One turn moves every row onto another: examples first, then more rows asked:
vuzul: -.04,-.31,.31,-.03,-.03,.12,.03,.22,-.14,.01,.04,-.22,.24,-.03,.05
zuv: -.13,.10,.17,-.05,-.03,-.17,.19,.02,-.15,.14,.27,-.06,-.01,.11,.03
Geda: -.04,-.34,.01,.15,.30,.03,.14,.01,.06,.08,.21,-.22,.04,.03,-.07
tubon: -.03,-.02,-.10,.12,.23,.08,.10,.04,.07,.04,-.11,-.22,-.08,-.17,.04
varo: .06,.01,.23,-.19,.11,-.20,.03,.13,-.14,.01,-.04,-.10,.07,.21,.09
nesa: -.14,-.26,.01,.11,.17,-.08,-.04,.15,.13,.14,.16,-.29,.02,.03,.07
vibeb: .08,-.09,.07,-.09,.03,.09,.13,.15,.17,.36,-.12,-.16,-.11,-.02,.13
nedo: -.05,-.18,-.03,.06,.25,-.08,-.01,.11,.02,-.08,.28,-.17,.01,.11,.01
Dufi: .02,-.16,.17,-.04,-.07,.28,.05,.28,-.08,-.05,.23,-.19,.06,-.05,.08
gaba: .11,-.34,.15,-.08,.06,.25,.05,.23,-.01,-.03,-.01,-.01,.12,-.06,.04
Lim: -.12,-.13,.16,-.05,.04,-.20,.15,-.01,.02,.33,-.07,.03,.05,.05,.05
mopor: -.07,-.11,.28,-.03,-.11,.03,-.05,.17,-.18,.09,.12,-.05,-.09,-.25,.16
Benak: -.09,.08,.02,.15,.21,.04,.16,-.02,-.12,-.06,.07,-.36,.01,-.11,-.02
Danon: .14,.00,.21,-.03,.13,.16,.38,-.01,-.17,.14,.21,-.27,-.03,.07,-.08
Putik: .16,.06,.25,-.09,.10,.14,.34,.03,-.13,.18,.12,-.25,-.02,.08,-.14
giga: .11,.00,.14,-.13,.01,.09,.13,.18,.13,.35,-.14,-.18,-.08,.00,.04
vezu: -.10,-.03,.04,.10,.25,-.14,.01,.02,-.07,-.06,-.16,-.24,.09,-.06,.03
mavo: -.02,-.29,.35,.03,.01,.08,.12,.03,-.20,.17,.01,-.03,.01,-.28,.03
zukof: .08,-.16,.22,-.07,.05,.09,.06,.07,-.23,-.05,.13,.13,-.08,-.21,.04
Nufo: .12,.09,.25,-.22,.07,-.14,.05,.16,-.11,.05,-.06,-.09,.05,.19,.00
gofed: .03,-.04,.01,-.02,.08,.06,.32,-.04,.03,.25,.16,.10,-.13,.01,-.03

gofed moves to Lim
nesa moves to nedo
varo moves to Danon
Now find these:
vezu moves to Benak
mavo moves to mopor
giga moves to Nufo
gaba moves to vuzul

